Each path below is one point turned by a fixed rotation once a step. After each direction that follows a path, write how fast that rotation turns it, in degrees a step (0 if it stays still).
Each turn is a multiple of 5 degrees from 10 to 175, or 0.
Each row of a path follows its step; steps can be skipped.

step 0: [  7  -1   2  -8   1  14  22 -51  -6   9  12  -7  25 -15 -14  10  -2   7
  15   6 -15  -9 -10 -25  23  28  52 -27 -22 -40 -20 -39  13 -13 -20   7
  14 -30   4 -13   8 -16  10   2  -1]
step 1: [ 17   4  15 -29  14  -3 -18  -9 -34 -44 -10  18   6 -19 -24   1 -42   0
  -4  -5   0  57  13 -18   2 -12  17  -9   1 -32 -38  -4  -6  14  19  -1
 -10  -2  20 -11 -26 -19   0  14   2]
step 2: [ 32   0 -43 -32   2 -32  15  -5  -7 -12  35  -3  19 -11   6  -8  -8  17
 -15  23 -51  16  23 -15  -4 -20   7 -15   3 -11  -2  -2  -6  -1  19  14
  -9  12 -39   5  23 -19  13 -13  32]
step 3: [-19  13  -2   8   7   2  17 -33 -12  20  18  36  60  -1  -3  42 -24 -25
 -26  -6 -21   2  13  14 -28   1   3 -17 -15 -14  -2  18  12  -7  10   6
 -13  34  12   0   1 -31  16 -13 -12]
step 4: [  5 -26 -20   4 -50  20   0 -11 -13 -13   9  -9  36 -19 -10  21  11  37
 -20  12  17  28  21  -6 -31 -23 -41   9  -7  -9  -4  19   8  -1   3   1
   7 -11  32  -4 -13 -19 -16 -26  22]
step 6: [-15   1 -10  12  34  33   6   0 -17  -9  11 -22  11 -17  -3  15 -11 -20
  -5  25  13  32  24 -36 -22  36   5 -22 -10 -19 -29  13  45  10   3  -9
  21 -23  -2  -9 -13  17  -5 -10 -34]
step 7: [ 19 -18 -25   2  -3 -42  -7  30 -10 -23   5 -14   6 -52   7 -39   2 -29
   4   5  -1   0   9 -23  -9  -9 -12 -10  10 -32 -19  -9  18  34  -2 -25
  17  21  12 -28 -11 -25  -2 -16   6]
step 8: [  4  18 -38 -14  26   1  -3   2  -1   5 -18   7  22  -9  10  -4   1  -6
   0 -14 -59   6  -5   0  -5   0 -25 -23   0   8 -26  28  34   7 -47 -10
 -25  16 -12 -28  39  -6   6  -7 -14]
step 9: [-32 -20  20 -12 -10 -48 -19 -11   5  13   8   6  13 -14  13   5   0  -7
 -36 -12   0  19   5 -20 -34  23 -24 -27 -40  15  -6  19  -4 -21 -22   4
  -4  -8  11 -30  -1 -11 -28 -31 -14]
step 10: [-37 -21 -14 -17 -28 -24  -7 -37  -6  -3  15  29  -9   2 -11 -42  12  15
   4  -5  -7   1  35  18  10   8 -42  16  21   3   1  23  28  26 -30  -8
   6 -27  13   0 -11 -22  13  -8   6]
step 11: [-33   2 -25   1  19  15  22  -2  -2  27   4 -11  16  11  13 -24 -16  30
   1 -15  13   3 -11  -3   9  41  27 -21 -12 -16 -20  25  14   3 -54  25
  14 -27 -17  -4 -24  -8   0 -13  29]
step 12: [  1   4  24   1  -8 -28   3   8   2  -9   2  -8  14 -51  -7 -19 -10  -5
 -27  -9  11  23   3  -8   0  49  21  12   7 -25 -22   7  10  46  -7  16
 -33 -33  16  18 -22  -2 -13  22 -14]
Speeds:
[  2  -2  -1  11 -10   7  -5   2   6   0   2   5   2  -5  -2  -3  -3   1
   5   8   3   1  -2  17   0  12   3   6   1   0  -1   8   2 -13   1   1
   6 -15  -1  -2  -5  -1   6  -4   3]
60
[ -2  11  -5   2   9  -1  -2  11  -7   2   3  -4   2 -11  -7 -12  -6  -8
  -7   4   4   4  -2   1   4   1   3   0   7  -6  -6   0  -2   2   5   1
  -3   6 -17   7  -4   3   3   1   4]
70
[ 10 -13  -1  -1  -4 -11  -3   7  -9   5   3  -4  -3  -2  -7  -5   6   3
  -3  -4   8   7   8   2  -7  -6  -2   5   2   2  -9   1  -6  -5   2  -5
  -1  -1  11   5  -8   1   3   9  -9]
130
[ -1   0   9  -5   2  -4   3  -8  -7  -7  -1   0   7   0   1   1   5  -7
  -3   4   3  -6  -5   3  -2   6 -10   0  10  -4   1 -13   9 -12  -1  -6
   7   0  -1  12  -6  -7  -7  -2  -5]
115
[ -7  -3  -2  -5   0 -11   9   0   2  -1   7  -8  -2   5   4   4  -5  -6
  -1   3   1  12  -2   0  10   1  -1  10  -4  12   4  -3   8  -1  10   3
  -1  -1  -5  -4  -2   1  12  -6 -10]
100

step 0: [-13   5  37 -26  29  -1   8  15   7  23  17  39 -14 -34  10 -14 -12 -25
  -7  -3  -1  27   1  16  17   9 -10   3 -13   1 -19  19  -4  40  19   6
  -7  17  11   8  -8   3   0 -41  58]
step 1: [  2  -9  -4 -21  -5  23  17   9  -3  15 -20  25  -3 -21  18  -2 -15 -32
  37  -7 -35 -28  40  18 -14  -8 -21 -12  19  34  18  -1   5  25  39  45
  27   7   7  -2  -4   8  15  -3   4]
step 2: [ 26 -27   9 -41  17   4  33  -5 -28 -30  21  -3  -3   4   0   7   8  -9
  19   0   4  -2   1  48 -25 -14  -3  -2  -2  -3 -16  14  13  15  36 -24
  33  50   3   3 -24  15 -20  -5   9]
step 3: [ 10 -36  22  16  21  27 -12  -3 -15  -1  24  37 -28  -3 -36  19  18 -15
  -9   9  13 -37 -23  27   4  13 -11   2 -14  17  12  23 -15  19   6  43
  39  18  -3  20   0  -9   8 -11   1]
step 4: [  9 -14   7 -22  68  21  38 -15   2  -3  -1  17  -2   3 -30  -4   5 -37
  24  29 -20   1  20 -16  25   0  18 -12   6  -3  26  19  10  -2  15  12
  -7   1 -14  41 -19  -1 -24   2  -5]
step 5: [-19 -34  17   5  13 -26  -7  12  17 -10  25  -2  -9  -2   9  -8  -8 -18
  34   1   2 -23  -1 -38  14  16  -8 -17 -24  17 -11  31  18  10  39  23
 -13  60  13   6 -28  -2  -9 -24  -9]
step 6: [ 13   1  -5 -10  34  -9  -2   9 -13  17  22  25 -16 -34 -38  27 -29  -8
  13  14 -25   0  13  -1 -10  17 -19   4  -5  17   1  11 -13  47  32  -9
 -20   3 -11 -30 -42 -23   5 -13  24]
step 7: [ -9 -10  -1 -12  -6  24   5  24 -24 -13  18  14 -14  -1 -20 -26 -18  15
  33  -6 -31   1  51  27  19 -22 -19  -2 -45  32   2  16  13   2  25  26
  21 -10  11   1 -24   7 -31   0   3]
step 8: [ 24 -18  22 -26 -13 -13  37 -13   9   1  34 -11 -11  21 -19  27   7 -18
  11  -3 -23  20  19   8   1   9  -2  17 -37   0  -8  13   8  19  16   6
  51  17 -22  15 -25   5  31 -39   3]
step 9: [ 21  -4   0   1  23  27  25   9   5   3   9  21  -5  -2  -9  -6 -14  -4
   1  16  44 -14   6  10  32  19 -18 -40 -21   4  -4  -4 -25  32  16  43
  23   8 -37   9 -24  36   3 -12  25]
step 10: [ -1  -9  13 -19  27  33   6 -33  30 -32 -13 -12 -20 -45  -8  10   0 -17
  23  39 -11 -28  53  -2   8   1  -5   3 -15 -17  -6  -4  -7  11  32   7
   5  20   4  18  -8  10   3 -13 -25]
step 11: [ 26 -16   5 -27  49 -24 -38  -5  -1   2  29  -5  -3  -6 -11   1  -3 -10
 -10 -11  10 -21  18  13  15 -18  16 -10 -20  24 -22   3  37  44  19  13
 -13  35   4   3   0  22 -10 -38  -2]
Speeds:
[  0  -2   5  -6   3   6   0  -5   5   5  -5   9  -5  -5  13  -4   6   1
  -4  -1   5  -1  -3   4 -16  -4   2   3  11  10   4  -1   7  -2  -2  -2
   0   6   3   7   9   1  -1   1  12]
25
[  5   0   5 -17  -1   4  -1   0  -3  -4   0   6  -5   0   9  -3   4  13
  11   0  -8  -5  10 -11   7   3   3  -5   6  -7   3   0   1  -3  -2   1
   5  -6   0  -2   3  -2  -5   9  -6]
125
[ 10  -2  -3  -1  -6   5  -7  11  -6  -2   1   6   3   7   0 -11   3  -1
   2  -5   3  -3   0   0   6   3   1   0  -5  16  -2  -9  -7  -3  -4   9
 -12  11   0   1   5   6   1  -1  -5]
175
[ 1  3 -7 -1 13  0  0  7  8 11 -4 10 -2  3 -1 12  7  6 -3 -8  0 -5 -4  2
  7 -5 -5 -5  6  6  6 -1 -8  5 -5  3  1 -9 -1 -7 -6  1  8 -3  1]
130
[  4   3  -2   0   4 -10   2   2   3  -8   2   7   5  -2   4  -8   3   4
   5   5   1   6 -13   6   4 -10  -9 -11  -6  -1  -4  -2   1   1   1  -3
  -2  -7  -1   4   0   8 -18   1   6]
155
[ 0  7 14  4  1 -6 10 13  3  1  1  1 -5 -2 -2 -9  5 -4 -2 10  6 10  0 -9
  1 -1  7 -5  2 -1 13  0 -2 -5  0  4  6  0  2 -4  2  5  6 -8 -3]
80
[  2  -1  -6  -3   3 -15   4   6   3  -1  -2  -2  15  12   5   2  -3   0
  -7   3 -14  -8   5  -5  -5  -4   3   0   2   0  -2   4  11  -4   0   8
   4   4  -2   5   1   9   5   1   2]
110

step 0: [-20  23 -19 -33  -2  10  -3  -3  12 -37   9 -19  31 -42  11  -1  21 -10
   2  10   2 -20  -5 -23  16   4   3  -4  -8   2   4 -13   9  45  -9 -13
 -15  24 -30  -5   0   9   6   5  -9]
step 1: [-12  14  -2 -13 -26 -14  23  -8  -8  12  15  -4   6 -27  32   3 -10  12
   2 -28  -7  23 -15 -11  14 -18  23   0  40  -1  13 -26   1  23  12  17
 -22  -7  -6  19   2 -30  26  -1  24]
step 2: [  5  -1  -2 -16 -17   3 -23  -9  -5  15   2 -23  16 -19   3  10  36  -6
  38   9 -29  -3   6 -20 -23  14  38  16  34  12   2  -6  20  24 -14 -31
  14  19  -3  -6   8   2  18  -2   4]
step 3: [ -6   0  22 -18 -14 -16   7   3 -28   9   7  -1  33 -18  -1   3  38  20
 -21 -23  11   0  -2 -32  15 -14 -14  -2  25 -15   9 -21 -12   2 -33  -9
 -13  11 -41  10 -12  12   9 -11  17]
step 4: [ 14  -4  25   5   3  -4 -14  -5  -8   1  21  -3  26  -1  27  13 -29 -17
  -2  10 -13  22   3 -10 -11  24  44 -23  17   1 -12 -48   6  19  -2 -22
   2  11 -28  22  -3   1  11  -9  15]
step 5: [ 36   3 -25  -9   4   8  -4  13 -27 -12   5 -10  34 -27  -3   5  32   0
  18  -9  14  -1 -17  -9   8 -34  17  -9  21 -10  -7 -37  -5   8   1 -28
  -3   9 -10  -1   9  14  -2  31 -23]
step 6: [  8 -19  31 -35   5 -28  12 -26  -6   7   2  -9  -6 -25  24  -5   0  26
 -11 -13 -17  20 -17 -12  -5  -4  -4 -39  13 -16   0 -22   6  25  28 -29
  -6  14 -12 -15   4   0   5   8  19]
step 7: [ 30  -5 -11 -12  -6  -8  -6  -5 -23  -9  29 -42   6   5  -5  19   2  -9
  -5  19 -23  11 -21 -28  -5  -2  -3 -17  42  21   7 -15  37 -17 -11 -19
  -5  10   7  22   4   5  21   6 -16]
step 8: [ 19 -21  12 -26 -31  -6  23 -13 -51   9 -11 -16   8   4 -32   5  13   9
 -15  -5   6  10   7   1   0  -9   5  -9   9   3 -28  -7  -4  29  13  -4
   9   3 -44  -8  -8  17  25  20  -4]
step 9: [  9  -6  16  -3  13 -18 -14 -40 -34 -23 -19   0  27  11  18  13 -11  11
   4  28  13   2  10  -6  -1  11  -4 -45  23   0  -4 -12  20   1 -20  -9
  -9  22  -1  18   4 -17   6  32  18]
step 10: [ 31   7  -6  12 -19  -1   1 -19 -25   4   7   2   2  -8 -11  32  11   8
 -38   8  -2 -12   2  10  16 -15  17 -29  -1  26  23 -29 -11  15   4 -35
  -9  -9  -2  -5  13   0  26  17 -39]
step 12: [ 31   2 -22  -6 -39  -8   4 -31 -24 -11  22  15 -16 -12   6  -1 -17  -2
 -13  22   9 -24   8 -34   8 -24   4 -19  14   9   1   2  41   8  -7  -9
 -32   6   6 -11  11  -9  20  -2  14]
Speeds:
[  3  -2  -3  -8   5   4   1  12  -3   2  -8  -3  -2 -10  -5  -1  12  -7
  -8   3   0  -9   3   3 -12  -2  -1   7  -4  -5   0   3  -7   1   3   2
  10  11  -5   0   0  -4   4  11   1]
130
[ -2  -3   6  -2  -3   9   0  -5   2  -3   6   0 -10   4   7 -11   5  -6
  -4  -5  -3  -2  11   3  -4  10   6  -6  -5   9  -2   1   4  15   4  -9
   7  -1  -5  -9  -3   2  -4  -1  -3]
170
[ -1  -5   5   3  13  -9   2  -2  -5   2  -5   3 -13   7  12  -4  -2   4
   0   5  -1   3  -3  -1 -12   8   2   5   8  -7  -2  -9  -3   8   2  12
  -6   1   2   4  -5  -6   1  -2   3]
145
[-6 11 -4 -2 -3  0  1  2 13  0  4 -6  3  2  5 -4 13  2 -1 -2 -6 11 -2 -6
  0 -4 11  7 -1 -8 -5 -9 -4  2 -8  0  7  0 -2  5  4  1 -6 -4 12]
20
[  9   1  -4  -6   0  -6   2   3  -3  -2  -7  14   9   7  -6   7  -2  -5
  -4  -7   3   6  -2   1   0   9   5  -5  -3   4   4   1  -3   8 -10   3
   4   8   0   4  -3  -5 -16  -5  -4]
70
[-13  -2 -11   6   2   2  -1   1 -10  -2   8   9   1  -7  -6  -3  -2   8
   0   5  -2  14  -3  -8 -13  -2   4 -11   1   2   6   4  -1   3  -4   0
   3   2  -7  -3   4   2   6   3  -1]
0

step 1: [  3 -18  -5  24  51  31 -26 -45  -5  -9  20  17  12   0  25  34   3   6
 -17   3 -18 -14   1   2  -6 -26   3   5  21   2 -18  -9  27  22 -11 -10
  -5 -21  11  10 -11 -13   9   4 -31]
step 2: [-10 -21   9 -15 -14  35  24 -26  43  -9   6 -12 -20   6 -20 -25   9   8
   9 -45 -35  15  -3  10   4 -38 -15 -18  19  19 -22 -19  -1  -2   5   2
 -16 -15  -5 -18  -2 -12  -7   0  -6]
step 3: [  3  34  18 -11 -19  17   7  33  26  25  12  -8  14  -5 -37   4  14  -8
  10   4  30 -20  13  42  21 -12  13 -16  19   5   0  -4 -21  14  13  17
  18  16 -16 -31  -3   3   6 -34   1]
step 4: [ 13  11 -38  -8  -5  -2 -38  22 -26  11  19  16  34  27  -3   3   8   6
 -32  16  -7  24  33   9 -15   8 -22  -9 -16  -4  27   8  -4  18  24  -6
  13  -3 -12 -29   2  34  -3  -1  14]
step 5: [ 19   3  12  23 -14  -5  -4   0 -14  -4  -3  26  -2  13  -1 -24  -5 -11
 -23 -34  21   9  -1 -29 -24  16 -15  31  -7  24  17  26  27  -3 -16 -55
 -13 -21 -26   1   4 -19 -10   2  17]
step 6: [-12 -10  16 -12   1   9  -5  29   7 -10 -13  18 -11 -12  -7  26  -1 -13
  -2  -5  -3 -34  10 -40   8  12   2  51  24  24 -38   0 -21  13  -3 -13
 -26  -5  19  31  14  -5  -2 -10 -27]
step 7: [ -1   3 -24   5 -24  17  25 -11   8  -5   2   5 -35  22  16  51 -30 -10
  25  20 -16  28   8  12   8 -24  10  30  -4  11 -21 -29 -24 -13  31  15
   1   6  11  -3  -5   9   2  20   4]
step 8: [-10   0 -10  18 -17  38   1   4  -4 -29 -12  -1  -3   5   6   8   1  -3
  29  -1  12 -10 -26  48 -19   6  22 -21   4 -32  16  15  24 -10  30  -4
 -18  29 -37 -15 -26  -3   8  11  -8]
step 9: [-36  16  23  -2  -9  18  -7  -2 -18  -5   0 -29  17 -20  17 -24  27  22
 -28 -19   5 -17   4   6 -33   7 -24 -12 -16  16  11  30   2  17  10  22
 -22  28  30  -7 -11  34  -2   6   2]
step 10: [ 18   9   4  23 -13 -22 -33  -8   6  20  14   3  16   7  16 -20  -4  -4
 -13   0  40  23 -19  -6 -19   0 -21   0   4  58 -21 -25  -3   8 -28  42
   8   9   0  20   0 -10 -12   3   0]
step 11: [ 25 -12 -28   3 -22   5 -24  13  -8 -18  14   8  -6 -15  33 -21  16 -19
  32   8  -9  16  -9 -26  15  26   1  -1  33 -20 -34 -12 -11  12 -25  -5
   8 -13  -9 -23  37 -14  -1 -21 -13]
step 12: [  2  43  -3   4 -15  -4  16  -3  16   1   2 -10  16 -21  43  12  13  -4
  29 -10 -24  -1  44 -19  23 -32   1  21  -9 -27  20  -6  -2 -26  -9 -31
 -16  -5   6 -10 -10  -7  22  -9  -8]
Speeds:
[ -5   3 -12   3   2  -8  -3  -2   0   9  -2   4  -2   0   0   2  10  -5
  -4   1  -7  11   3   9   1  -9  -6   4  -6   8   6  -8   8  -7   5   3
  -1  -5   2   8   2   3  -9   8 -10]
130
[  3  14   1  -7   3   1  -6  -2 -10  -1   5  -6  -5   7   4  -2 -14  -9
  -1  10  -2   2  -6   5   2   4   3   0  10  -1   6   2  -8  -4   0   4
   2 -11  -4  -6   3   3  -1   3 -10]
100
[ 1 13 12 15 -2 -1 15 -5  0  8  7  1 -5  2  3  1  1 -3  1  6  7  3 -4  0
  2 -9  4  6 -9  6  1  6  6 -1 -4  0  4 -4  2 -8  0 -5  4 -2  7]
155
[-12  -3   6   3  -3  -3  -5  -7  -2  -1  10   1   6   4   7  -2   4  10
  -2   6  10  -3  -3  -1  -3  -1   1  -2   3  -4  15  -1  -2  -6  11 -16
   2  -2   0   7  -1   8   0  -2   2]
85
[ -3  -6  -1  -1  -6  -8   3   2  -1  -7   3  -1   7   0   5  -4  -1   6
  -5   4 -17   3   1  -9   3 -14   1   0  -2   5  -2  12 -11   4   2   2
  -1  -2   3  -9  -2   5   1  12   3]
145
[ -1  -4   1   1   3   5  -2  -4   4   1   7  -6   7  -7  16  -2  11   7
  -3  -5   2   8   0   7   0   0   1 -11   9   2  -1  -2  -4  -4  -9   9
   5  -3   4  -6  -5 -11   1  -4  -5]
40
[  3   1   1  -4  -5  -6  -2   7   0  15  14   4  -5  -9   7  -1  -3  -2
  -8   3  -7  -5  -2   1 -12   7  -1  -3   4  -1  -9  -1   6   4  -4  -8
   0   0  -1   8  -1  -3   1  11   7]
70
[  1   0   4   7  -6  -4  -3   2  -7   7   1   5  11   0  -3   3   1   2
   6   1  -1   0   8   1   7  10  -8  -8  -5   6   0  -2  -9  -8 -12  -5
 -11  -3  -6  -5  15   1  -2   1   1]
55
